128 stands for zero in the data rows.
Some points, one per row:
[204 146  97  89 146 135 169 199 114 120  89 149 179 172 137  97 167  66
 182 105  89 100 196 128]
[114 160 133  96 136 162 161 122 135 108 104 113 105 136 144 134 141 160
 102  98 140 132 116 148]
[196 125 190 190  94 123  99 158 168 105 144 166 160 163  45  62 141 154
  82 218 154  36 141  96]
[173 172 131 126 126 106  90 151 127 117 124 132 170 151  91  84 112  38
 121 162 115 128 188 117]
[ 97  86  99 149  61  98 136 112 167 168 165 122  91 113 147 129 126  93
 149 117 167 139 116  88]
[161 126  75 136 101 138 165 167 115 120  98 153 159 150 126 108 172  48
 166  96 134 113 164 117]
[131  98 127 121 130  68 131  78 159 157 146 138 158  76 157 148  70 178
 131 129 156 104  26 123]
[135 180 115 107 133  88 148 168 136 131  97 141 199 102 132 134 108 142
 125 135  91 135 117 140]
[136 143 154 123 127 147  73 126  51  63 160  78 118 173  93 129 154  61
 116 116 114 140 181 166]
[198 118 146 163 104 125 162 180 132 119 146 150 186 155  83  98 136 132
 154 148 141  55 114 100]
[140 141 153  99 144 163 104 175 123 114 137  80 126 163 107 154 127 147
  84 161 106 146 165 150]
[ 82 122 147 153 155 142  55  90  76 159 192  52  77 124 161 186 103 163
 106 125 184 164 126 127]
[120 127 107  46 126 131 179 110 159 109  33 167 179  83 130 146 105 136
 157 104  55 178  61 148]
[166 148 125 100 147 160 167 175 143 107 100 122 169 150 142 116 140 127
 129 119 118 110 149 138]
[ 86 147 177 190 182  99  58  84  81 131 155  70  86 119 125 137  66 172
  41 138 175 183 169 149]
[134  82 122 166 158 117 106 136 113 118 141 158 115 141  53  72 173 159
 104 123 127 100 174 121]
[102  94 114 110 153 176 158  75 130 100  83 156  69 140 100 133 161 168
 132  79 130 140  92 104]
[174 147 101 101 130 110 168 170 144 160  92 158 195 128 128 112 157 123
 142 143 103 128 148 128]
[152 110  97 144 141 113 150 131 121 133  96 170 161 131  76  64 168 109
 145 103  96  83 159 117]
[168 115 102 144 113 119 185 157 140 128  94 178 211 135  77  48 178  92
 179 123  90  70 159 110]
[ 92 100  78 136  52  87 153 128 165 174 169 124 104 107 148 106 141  76
 151 113 168 134 132  90]
[129 128 100  91 141 178 184 104 108  81  72 157  98 133 107 116 154 131
 168  74 119 141 123 138]
[133 144 155 119 117 160 103 157 117 135 176 120  98 164 129 141 135 142
  84 141 130 135 155 139]
[107  96  71 144  70 109 154 116 160 178 152 118 100 108 150 108 143  74
 166 111 176 137 129  82]
[ 89 136 111  60 132 106 167  73 145 107  62 172 139  72 143 155 108 157
 149 101 112 157  53 149]
[100 216 103  68 154 128 132  83 122 103  95 114  87  81 184 138  75 144
 172  90 107 160 138 153]
[113 225 132 125 191 132  37 105  52 122 158   0 101 113 169 137  58 145
  72 118 115 173 186 182]
[ 98 144 105  63 126 127 170 104 146 109  61 171 160  91 143 142 120 130
 157  96  92 172  84 143]
16 more points follow, each with its number after it:
[163 120 101 158 106 106 167 154 130 144  75 172 215 139  72  48 171  73
 169 118  82  73 171  98] 0
[ 86 105 133 146 140 103  71  53 124 171 207  81  78  77 183 181  80 195
 113 129 185 122  59 123] 1
[113 132 114 125 131 157 167 124 146 102  81 135 137 126 137 137 135 127
 161  80 103 151 112 138] 2
[101  68  98 151  90 105 133 100 153 164 171 124  96 123 142 138 142 113
 153 115 188 142 102 105] 3
[164 109  63  98 143 130 185 154 136 159  81 134 166 118 129  90 155 129
 174 126  84 122 109 125] 4
[122 132 112 106 106 120 162 170 173 120  94 165 145 142 123 121 162  63
 134 109 113 139 150 128] 5
[ 89 123 122 107  94 115 116 143 162 128  98 160 129 136 131 138 141  56
 130  99 132 144 135 116] 6
[144 140 107 136 121  79 106 106 119 172 161 124 152  83 169 149  71 149
  89 134 135 104  94 118] 7
[ 95 138 134 127 163  99 133 139 111 132 124 155 171  90 135 140 122 174
 129 120 109 141 105 136] 8
[132 159 130 109 172 103 111 145 126 135  63 123 161 132 142 140 130 126
  97 133 124 139 163 150] 9
[129 138 196 122 120 181  95 136 176 103 132 123 108 154  86 157 115 176
  75 188  76 171 123 143] 10
[ 62 143 168 155 136  88  62  48 153 118 171 123 120  72 159 181  80 182
  55 115 161 114  57 129] 11
[150 130  74  73 144  93 165 106 134 170 104 104 158  87 171 112  99 128
 195 108 138 134  96 131] 12
[127 142 174 165 113 157  73 144 143  93 174 155 117 156  68 133 132 115
 116 181 111 138 130 128] 13
[ 88  63 101 159  67  88 147  99 168 164 192 116  80 117 154 128 135  94
 138 122 190 132 111  73] 14
[207 172 107 141 123 141 158 193 114 158 128 149 151 134 128 102 107 116
 129 170 110 102 165  83] 15
Which two of these numbered points are nearest to each point below, ignoring the 3 directions in which the first points spread most? Their numbers follow each, nearest first.
[114 164 118 148 157 104  54 106  89 167 179  71  94 110 174 165  69 130
 127 134 144 146 152 127] > 12 15
[131 151 123 103 157  93 148 158 142 144  98 159 193  98 120 130 116 162
 140 134  72 144 106 125] > 8 7
[ 81 164 134 142 155 102 125 132  77 142 127 121 134  96 149 159  83 158
 127 142 140 146 109 139] > 8 9
[174 160  92  95 148 132 138 189 118 160 122  92 145 138 158 128 121 121
 170 144 119 149 162 138] > 12 4
[167  99  73  78 131 155 181 160 109 158 110 103 131 130 140 104 150 125
 173 119 100 127 122 137] > 4 3
[119 171 141 143 141  76  93 100 128 146 138 117 138 102 175 177  64 139
  93 141 143 116 100 135] > 7 9
[186 123 185 179  99 141 111 172 113 107 179 174 149 155  70 100 133 117
 115 185 115  70 117 109] > 13 1
[ 99 146 162 132 158 103  51 102  85 140 142  66 102 120 140 189  72 152
  49 146 145 180 161 165] > 9 8
[117 128 147 179 151  80  82 104 123 158 179  85  90 110 135 148  96 142
  76 147 186 149 144 106] > 9 8
[ 84  77 100 146  74  91 141 112 172 170 188 120  79 120 153 141 135  98
 138 118 180 144 119  72] > 14 3
Now 16 new points, numbered from 0 again:
[156 106 104  90 140 138 119 179 147 115 123 155 139 164 127 125 158  98
 147 107 102 137 165 151] 0
[145  90  66 141 112 119 174 114 122 169 136 110 138 137 143 105 137 107
 171 120 135 117 123 107] 1
[ 94 172 104  64 136 131 148  89 144 122  83 163 113  83 165 156  98 135
 157  91 120 170  93 150] 2
[115 160 162 144 134  98 100  79 160 129 114 111 144  88 166 158  79 165
  75 135 168 132  99 128] 3
[137  87 158 174 145 133 107 140 160  97 135 154 149 158  96 143 166 131
 108 128 153  97 129 117] 4
[180  99  77 126 141 127 145 157 136 128  89 164 175 120  77  32 165 126
 150 111  74  86 182 123] 5
[124 114 195 158 112 184 120 140 180 109 155 129 122 160  87 141 120 182
  87 180 122  99  75 137] 6
[132 120 115 123 106 132 156 155 164 119  75 116 182 141 137 150 159  81
 156 100 104 136 124 142] 7
[144 104 172 148 126 180 114 139  85  56 154 107 120 181  91 139 167 104
 150 147  84 132 137 160] 8
[137 142 156 110 127 175 134 157  70  63 135 117 133 173  91 106 166  81
 157 126 103 122 166 143] 9
[137 133 174 154 128 154 114 143 177 128 130 151 121 145 106 112 117 188
  65 181 150  82 123 114] 10
[ 98  77  75 165  56  90 154 105 147 175 167 124  87 119 161 112 148  62
 174 120 172 119 115  80] 11
[105 176 111  55 159 135 152 113 133 130  43 147 166  78 155 130 106 135
 154  90 102 175 110 145] 12
[177 127 147 107 105 173 180 184  91  46 109 144 137 166  69  96 169  76
 185 137  65 127 149 148] 13
[ 92 201 110  59 150 136 137  81 124 110  88 135  90  81 183 138  73 143
 147 100 111 159 115 145] 14
[172  88 134 169 128 138 148 140 153 127 110 158 176 132  97 121 156 175
 118 132 123  83  93 110] 15
Which two of these numbered points are nearest to each point below, ignoring the 3 directions in which the first points spread most? Their numbers follow each, nearest first.
[183  83  76 117 132 144 177 138 111 147 110 126 147 132 130 104 139 115
 181 111  94 114 113 148] > 1 5
[166 147 167 167 101 151  96 177 114 134 178 150 134 152 100 115 114 128
 101 188 103 110 142 110] > 2 14
[179 154 104 120 156 133 123 155 118 138 108 140 153 123  92  56 161 128
 108 134  86 104 188 128] > 5 12
[127 113 171 127 116 171 145 143 112  58 140 131 119 169  93 127 182 122
 146 138  92 123 117 156] > 8 13
[127 156 172 160 148 104  93  96 135 144 152 111 125 103 154 153  70 176
  96 157 154 132 121 123] > 3 12
[100 111 137 126 135 180 150  98 105  78 110 168  63 152 106 132 154 149
 143  84 149 130 115 118] > 9 13
[130 139 154 128 113 145  86 137  89  71 149 149  96 180 101 124 164  73
 131 118 126 135 157 142] > 9 13
[138 158 103 135 180 156  85 139  47 165 152  37 145 120 155 158  81 146
 121 141 110 186 161 160] > 1 12
[101  93 138 128 145 171 141 104 132 106 120 150  91 145 118 158 163 162
 126  99 135 150  87 127] > 4 8
[113 181 129 135 163 108 113 150  82 141 117 117 147 114 135 114  91 156
 103 159 129 152 167 126] > 12 2
